In the data rows, 128 means zero.
Here are some points, one per row:
[156 125 145 190 141 104 120 110 127 172 129  95 122 122 141 128 107 133
 109 127 124 138 150 164 150  93 135 189 140 102 150 102 139 128 124 162
 130  78 148 115 128 127 119 129 137 107 110 114 152 133 105 147]
[108 110 182 153 187 114 121 100 146 144 124 128 115 114 140  99 149 110
  85 140 190 145  95 130 122 150 117 106 121 137 175 179 130 113 120 140
 119 147 115 138 112 125 126 136 107 113 131 169 139 134 150 119]
[135 157 169 114 134 130 132 133  68 153 134 125 133 135 112 141 140 113
 140 104 137 129 137 151 146 138 143 129 155 154 127 113 122 138 132  93
 140 162 122 134 116 132 123 134 156 106 129 148 149  90 137 232]
[105 137 107 116 120  71  98 137 127 106  89 134 104 134  87 102 195 157
 136 121 142 110 125 113 146 109 119 122 114 116 132  94 158 111 131 112
 106 142 189 105 115 137 155 161 127 120 102 119 145 143 119 122]
[133 139  99 111 178 151 124 124  86 122 143 118 111 135 128  96 131 124
 135 218 129 112 103 131 126 149 152 142  78 128 146 100  93 119 142 112
 110  97 118 119 109 126 135  91 119 145 135  95 125 142 113 141]
[100 123 136 125 137 163 151 141 121 133 107 120 110 156 125 117 117 185
 101 103 130  94 130 106 110  94 122 114 125 115 132 107 116 119 101 139
 105 134 120 220 123  72 125 103 130  87 139 103 112 106 138 122]
[151 128 121 138 124 130 213 154 140 151 133 102 122 123 108 133 153 180
 132 139 112 138 113 119 140 135  91 141 144 100 142 120 102 120 141 108
 159 169 159 113 100 120  89 118 126 181 142 152 129 112 112 105]
[124 120 121 122 167 169 133 132 137  87 138  95 126  92  68 135 116  75
  71 124 112 110 109 139 106  98 126 118 141 141 119 115 131 133 120 144
 138 122 175 133 134 141 131 160 148 176 122 128 111 119 134 139]
[117  95 102 137 113  87 153 162 141 101 117 139 125 110 136 134 108 124
 109 162 149 151 164 121 129 142  72  86 122  97 101 119 122 108 113 136
 112 112 100 128 125 131 123 123 112 125 130 125 111 138 111 227]
[141 115 119 131 131 124 142 152 118 123 155 153 181 136 109  88 162 174
 139 107 114 111 109 147 133 141 131 121 181 184 150 153 116 111 131 152
 110  91 118 138 195 140 121 121 108 131 120 122 122 146 116 139]
[141 145 157 133 124 150  92 147 129 124 109 121 153 115 119 136 114 109
 138  98 186 155 123  79 163 109 154 156 154  93 154 128 105 125 130 126
 122 144 136 100 147 119 146 106 111 138 131 100  71 138 108 141]
[ 97 139 122 140 101 140 128  97 154 123 177 171 150 142 129  99 118 112
 125 109 114 118 128 153 184 160  99 129 127 133 129 121 122 137 116 148
 175 138 159 124  77 108 147 104 135 130 119  92 108 167 183 138]
[113 130 113 112  89 196 163 103 161 125  99 142 125 146 105 106 154 110
 125 128 168 164 141 173 119 124 145 156  77 133 117 131 127 130  94 114
 123 114 122 111 142 139  92 115 121 100 130 128 128 114  87 139]
[121 135  86 100 125 117 117 115 187 141 138 116  94 109 135 157  88 131
 172 168 131 125 107 124 147 115 153 122 143 174 141 155 137 119 128 136
 136 161 145 142 151  67 122 121 127 125 115 149 168 139  97 158]
[124 138 137 113 121 163 161 115 133 138 105 114 109 124 157 124  79 168
 103 100 141  94 121 117 106 158 113 115 131 141 109 130 119 119 149 131
 104 120 163  97 138 190 186 109 160 127 108 137 141 143 110 130]
[235  97 100 112 143 112 125  98 135 119 109 146 130 143 121 120 130 123
 128 126 160 144 179 143  96 112 149 119 164 150 116 124 109 139 125 120
 125 152 108 134  93 120 137 118 156 122 121 122 117 159 143 107]
[107 126 110 121 125 128 109 112 125 109 109 141  96 108 187 161 184 113
 121  97 112 113 130 118  97 148 130 165 183 138 135 136 131 122 109 111
 117  99 139 127 113 112 113 113 136 157 217 123 150 139 119 134]
[134 126 122  92 152 108 118 143 147 132 152 105 139 150 164 144 156 140
 106 139 111 127 132 130 110 128 138 113 118 120 142 108 137 118  91 132
 239 153 131 126 166 172 151 112 109  93 142 116 125 121 121 121]
[121 137  91 120 123 105 173 164  88 111 143 115 133  94 127 141 115 119
 142 106 180 156 148 161 141 134 126  99 110 135 158 174 187 144 119 128
 127 102 131 117 116 108 149 105 148 121 136 109 130  88 133  84]
[181 183 141 133 106 102 128 119 130 102 107 127  99 100 121 112  98  95
 163 103 117 117  80 138 144 126 110 117 116 106 126 113 126  98 132 118
 144 106 109 216 132 164 126 132 114 123 143 140 124 138 110 109]
[108 100 123 134 177 137 132 124 123 133 101 142 130 117 109 146 123 108
 117 113  88  92 179 128 213 189 166 121 129 119 105 131 129 117 123 128
 128 135 101 130 123 124 113 134 137 101 128 146 118 123  76  91]
[113  96 133 120 108  98 119 133 136 189 176 164 130 112 107 100 112  79
 145 133 125 132 152 115  99 142 114 132 107 111 126 127  99 155 119 119
 110 149 166 175 177 146 144 134 161 144 148 114 146 115 109 108]
[138 137 209 160  99 115 142 136 130 125 116 131 143 129 100 159 136 118
 149 176 100  96 142  89 108 106 129 123  92 176 156 172 154 104 109 121
 130 118 129 112 111 137 120 102 152 115 140 120 115 153 137 127]
[111 102 140 152 175 144 118 116 119 112 125 102 100 129 111 117 132 110
 206  92  80 140  98 132 102 114  94 110 130 100 105 133 109 122  97 116
 115 136  96  82 138 119 139  83 125 112 100 113 146 134 141 125]
[129 135 130 125 119 106 192 150 147 122 114 125 127 125 200 149 166  99
 124 133  98 120  99 140 147 106 163 146 112 129 128 122  96 147 107 135
  81 147  96 120 137 135 168 184 136 142 103 110 106 120 146 123]
[ 87 119 114 121 117 141 157 164 109 140 123 100 124 120 115 136 118 122
 132 127 147 152 162 135 136 115 164 149 129 118 112 109 123 109 148 113
 139 123 108 141 150 138 120 134 121 128 138 155 165 225 214 109]
[135 121 101 160 133 124 122 126 131 109 182 185 107 131  90 165 127 175
 118 130 140 134 100  96 124 134 160 200 126 117 106 136 139 116 122 130
 120 133  99 138 133 163 155 123 128 120 122 142 130  92 156 131]
[130 128 102 120 129 133 119 142 108 138 110 133 104 211 145 138  99  94
 113 114 114 119 131 123 112 149 102 150 131 126 178 164 173 105 126 100
 135 134 111 136 141 126 105 162 129 185  66 110 121 132 131 129]
[126 142 123  90 119  94 125 142 138 156 169 170 143  82 132 118 100 117
  84  81  97 109 103 123  82 110 146 128 104 124 128 109 125 115 146 101
 121 122 109  79 105  93  85 108 103 103 102 135 121 136 117 121]
[116 116 130 118 101 131  89 118 174 160 155  71 129 121 104 110 126 171
 140 113 129 143 127 104 130 154 134 114 136 162 142 104 137 141 108  97
 113  86  65 120  95 141 132 178 154 156 136 120 112 112 132 126]
[138 110 128 149 128 167 144 115  96 120 119 137 132 109 142  91 107 144
 140 114  98 165 151  86 107 123 139 125 106 153 123 139 124 116 121 125
 162 119 169 126 108 111 171 195  79 130 132 135 137 118 113 135]
[201 127 123 121 102 121  94 132 126 131 109  99 113 134 131 142 128 131
 109 115 110 120 128 128 153 186 125 111  80 130 109 132 111 138 110 137
 104 120 180 112 158 101  94 117 114 113 138 147 126 113 203 128]
[131 129 117 135 126 170 110 114 129 160 198 143 136 148 167 185 178 114
 154 134 146 129 132 126 137  98 114  78 136 101 108 127 134  97 135 116
  92 104 167 146 114 149 123 141 115 112 103 146 100 131 121 117]
[144 153 190 114  96 123 136 124 113 117 136 120 141 141 125 112 133 113
 107 181 144 146 108 117 112 167 149 134 190 104  66 115 155 136 105 127
 128 118 122 125 131  85 134 127 117 126 104 118 157 125 112  98]
[108 145 173 128 140 108 106 138 161  92 139 110 134 136 144 107 117 134
 157 120 131 112 198 177 116 124 164 156 122 116 111 132 127 105 157 139
 113 144 135 137 113 136 128 107  94 168 122 142 117  89 131 134]
[106 117 118 150 119 118 111 124 125 119 100 104 173 129 145 168 171 110
 117 113 133 156 118  99 109 146 107 137 102 177 114  95 109 165 189 146
 159 118 117 173 126 127 126  85 128 126  77 126 142 114 114 117]
[127 136 122 122  87 142 101 109  98 138 118 139 106 100 122 129 166 144
 136 130 148  92 135 132 117 115 117 113 109  99 117 144 102 115 151 211
 185 137  76 101 134 107 126 165 157 162 125 130 128 118 124 127]
[ 82 106  87 131  85 106 106 117 102 130  92 115 121 122 131 108  93 116
 141 179 125 123 106 135 119 112 137 136 193 145 130 145  98 129 121 132
 129 136 147 118 105 162 104 121 119  86 120 135  80  98 145 106]
[126 145  94 135 133 129 113 112 129 116 118 136 231 171 134 128  93 106
 128 134 132 110 116 113 139  95  94 126 121 116 132 102 124  94 108 134
 100 142 108  99 123 128 137 138 130 138 182 163 182 106 134 111]
[131 124 114 110 111 136  99  92 112 122 119 110 175  97 126 127 141 176
  98 138  80 137 125 146 136 109 125 126 116  81 144 185 176 180 149 109
 102 158 115 162 135 144 141 111 115 133 126 130 131 151 121 144]
[139 131 128 121 169 164 149 138 155 133 111 152 133 107 135 115 124 116
 184 156 133  97 128 101 109 142 108 136 139 109 140 111 194 202 180 149
 132 121 122 116 134 130 109 142 120  97 136 129 114 121 161 136]
[109 127 162 140 178 111 106 130 118 118 103 166 151 129 149 155  95 191
 147 131 147 151 100 157 116 127 139 104 104 127  88 123 119 146 113 112
 145 130 158 130 137 122  81 172 171 162 138 116 114 143 122 117]
[131 175 158 126 135 142 106 134 129 115 137 153  78 121 130 136 116 139
  92 154 109 170 172 152 159 100  64 116 152 169 152 111 111 137 153 115
 115 140 106 106 159 134 131 124 114 122 134 115 140 117 133  87]
[122 106 136 138 106 110 135 143 124 119 146 119  94 223 121 121 114 108
 115 104 121 138  99 120 133 108 152 101 116 126 114 143 139 187 188 159
 131 119 122 107 114 125 129 131 124 126 191 145 128 137  96 134]
Along one direction, these points spread out more than along any other. Where along it does each point below lie, from 0 to 99? The average is 50, and the first point in the table lies past the average. One standard deviation of the points above along it is 16.
[121 135  86 100 125 117 117 115 187 141 138 116  94 109 135 157  88 131
 172 168 131 125 107 124 147 115 153 122 143 174 141 155 137 119 128 136
 136 161 145 142 151  67 122 121 127 125 115 149 168 139  97 158] 61
[131 129 117 135 126 170 110 114 129 160 198 143 136 148 167 185 178 114
 154 134 146 129 132 126 137  98 114  78 136 101 108 127 134  97 135 116
  92 104 167 146 114 149 123 141 115 112 103 146 100 131 121 117] 32
[117  95 102 137 113  87 153 162 141 101 117 139 125 110 136 134 108 124
 109 162 149 151 164 121 129 142  72  86 122  97 101 119 122 108 113 136
 112 112 100 128 125 131 123 123 112 125 130 125 111 138 111 227] 63
[124 120 121 122 167 169 133 132 137  87 138  95 126  92  68 135 116  75
  71 124 112 110 109 139 106  98 126 118 141 141 119 115 131 133 120 144
 138 122 175 133 134 141 131 160 148 176 122 128 111 119 134 139] 32
[122 106 136 138 106 110 135 143 124 119 146 119  94 223 121 121 114 108
 115 104 121 138  99 120 133 108 152 101 116 126 114 143 139 187 188 159
 131 119 122 107 114 125 129 131 124 126 191 145 128 137  96 134] 41
[108 100 123 134 177 137 132 124 123 133 101 142 130 117 109 146 123 108
 117 113  88  92 179 128 213 189 166 121 129 119 105 131 129 117 123 128
 128 135 101 130 123 124 113 134 137 101 128 146 118 123  76  91] 66
[201 127 123 121 102 121  94 132 126 131 109  99 113 134 131 142 128 131
 109 115 110 120 128 128 153 186 125 111  80 130 109 132 111 138 110 137
 104 120 180 112 158 101  94 117 114 113 138 147 126 113 203 128] 62
[ 97 139 122 140 101 140 128  97 154 123 177 171 150 142 129  99 118 112
 125 109 114 118 128 153 184 160  99 129 127 133 129 121 122 137 116 148
 175 138 159 124  77 108 147 104 135 130 119  92 108 167 183 138] 53
[126 145  94 135 133 129 113 112 129 116 118 136 231 171 134 128  93 106
 128 134 132 110 116 113 139  95  94 126 121 116 132 102 124  94 108 134
 100 142 108  99 123 128 137 138 130 138 182 163 182 106 134 111] 39
[108 110 182 153 187 114 121 100 146 144 124 128 115 114 140  99 149 110
  85 140 190 145  95 130 122 150 117 106 121 137 175 179 130 113 120 140
 119 147 115 138 112 125 126 136 107 113 131 169 139 134 150 119] 68
[107 126 110 121 125 128 109 112 125 109 109 141  96 108 187 161 184 113
 121  97 112 113 130 118  97 148 130 165 183 138 135 136 131 122 109 111
 117  99 139 127 113 112 113 113 136 157 217 123 150 139 119 134] 38
[113  96 133 120 108  98 119 133 136 189 176 164 130 112 107 100 112  79
 145 133 125 132 152 115  99 142 114 132 107 111 126 127  99 155 119 119
 110 149 166 175 177 146 144 134 161 144 148 114 146 115 109 108] 38
